Turns, then the turns between two rows, first turn first; the first pair answered:
faf:
| -428 |   28 |  109 | -330 |  -62 |   32 |   20 |  -56 |   99 | -> |  286 |  -26 | -377 | -161 |  -55 |  -16 |   79 |   90 |  110 |
| -101 |  206 |  223 |   67 |  122 |   53 | -100 | -107 | -152 | -> |  122 |  249 |  -73 |   65 |  204 |  -81 |  -89 |  -37 | -152 |
| -154 |   -8 |   19 | -101 |  -10 |  -35 |   32 |   91 |  134 | -> |   91 |  -99 | -103 |    1 |   18 |  -41 |   81 |   96 |   89 |
|  422 |  -86 |  135 |  483 | -152 |  352 |  147 |  126 | -285 | -> | -578 |   78 |  387 | -320 |   67 |  -50 | -313 | -130 | -207 |
giso:
|  -71 | -114 |  191 |  307 |  -44 |  223 |  164 |  124 |  -61 | -> |  218 |  -40 |  144 |  266 |   84 |  210 |   13 |  101 | -148 |
| -158 | -288 |  290 |  352 | -464 |  247 |  384 |  100 |   62 | -> |  542 | -130 |  108 |  384 | -286 |  254 |  145 |   26 | -125 |
|  514 |   47 |  -44 |   52 |  -25 |  147 |  -90 |   -3 | -117 | -> |   95 |   84 |  209 | -238 |  165 |   -6 | -370 | -172 | -244 |
| -313 |  -66 |  128 | -238 |   21 |  -18 |  -26 |   53 |   26 | -> | -117 | -216 |   20 |  -10 | -128 |  155 |  173 |  217 |  104 |
Diro:
|  110 |   45 |  231 |   68 |  111 |   78 | -362 | -186 | -292 | -> |  275 |  122 |  -34 |  -64 |  197 |  -46 | -346 | -186 | -249 |
|  22 | -84 |  63 | 342 | 108 | 257 | 265 |  39 | 256 | -> |  80 | -91 | 242 | 343 | 155 | 279 | 143 |  31 | 134 |
| -106 |   86 |   27 |  145 |  -99 |  -96 |   78 |   42 |   -5 | -> | -39 |  61 |  74 | 125 | -78 | -44 |  67 |  29 | -48 |
|  -89 |  115 |   12 | -277 |  167 | -106 | -270 | -156 |  -72 | -> | -137 |   72 | -144 | -275 |  174 | -167 | -213 |  -53 |   40 |

Each pair is 2 to 3 turns apart.
| -353 | -176 |  -50 |    3 |  -10 | -135 |  225 |  -64 |  146 | -> |  -18 |   12 |  -39 | -194 |  240 | -202 | -153 | -243 | -134 | => giso then giso then giso
|  473 |  155 | -338 | -350 |  287 | -241 | -397 | -254 | -120 | -> |  -84 |  112 | -466 | -530 |  172 | -362 | -200 | -113 |  266 | => Diro then giso
|  388 |  -57 | -500 |  -26 |   12 | -125 |  172 |  179 |  213 | -> | -491 | -137 |  164 |  121 | -161 |   67 |  308 |  140 |  176 | => Diro then faf
|  157 | -112 |  196 |  494 | -264 |  409 |  257 |  161 |   27 | -> |  290 |  129 | -323 | -270 |  255 | -162 | -520 | -140 |  -13 | => faf then faf then giso
|  764 |   91 |  174 |  237 |   55 |  210 |  -56 |  -51 | -407 | -> | -597 |  -64 |  664 |  100 | -215 |  156 |  210 |  -42 |  -99 | => faf then giso
|   91 |   30 |  279 |  -93 |  112 |  257 |  -70 | -106 | -452 | -> | -256 |  -73 |  271 |   89 | -167 |  330 |  352 |  105 | -225 | => giso then giso
|  774 |  -72 | -338 |  -29 |  365 | -111 | -425 | -255 | -292 | -> |  -36 | -359 | -345 |  422 | -284 |   60 |  599 |  239 |  330 | => giso then giso then giso
| -605 | -210 |  203 |    0 | -243 |   31 |  268 |   87 |  253 | -> | -620 |  -49 |  406 | -192 |  -50 |   -7 |  -97 | -104 |   49 | => giso then faf then Diro
|  536 | -100 |  177 |  106 | -253 |  246 |  150 |    4 |  108 | -> |  181 |  -80 |  472 |  136 | -301 |  285 |  175 |    8 |   41 | => faf then faf then faf
| -658 | -249 |  360 |  168 |   45 | -145 |  229 |  -50 |  222 | -> |  543 | -181 |  271 |  490 |  153 |  122 |  -33 | -142 | -244 | => giso then Diro then giso
| -478 |  189 |   60 | -326 |  228 | -105 |   28 |  135 |  367 | -> | 135 | 103 | 514 | 349 |  81 | 378 | 150 | 188 | -18 | => faf then giso then faf
|  214 |  112 | -372 | -111 |  -59 |  -16 |  232 |  -37 |  298 | -> | -290 |  112 |  338 | -165 |   -3 |   73 |   23 | -262 |   45 | => faf then giso then faf
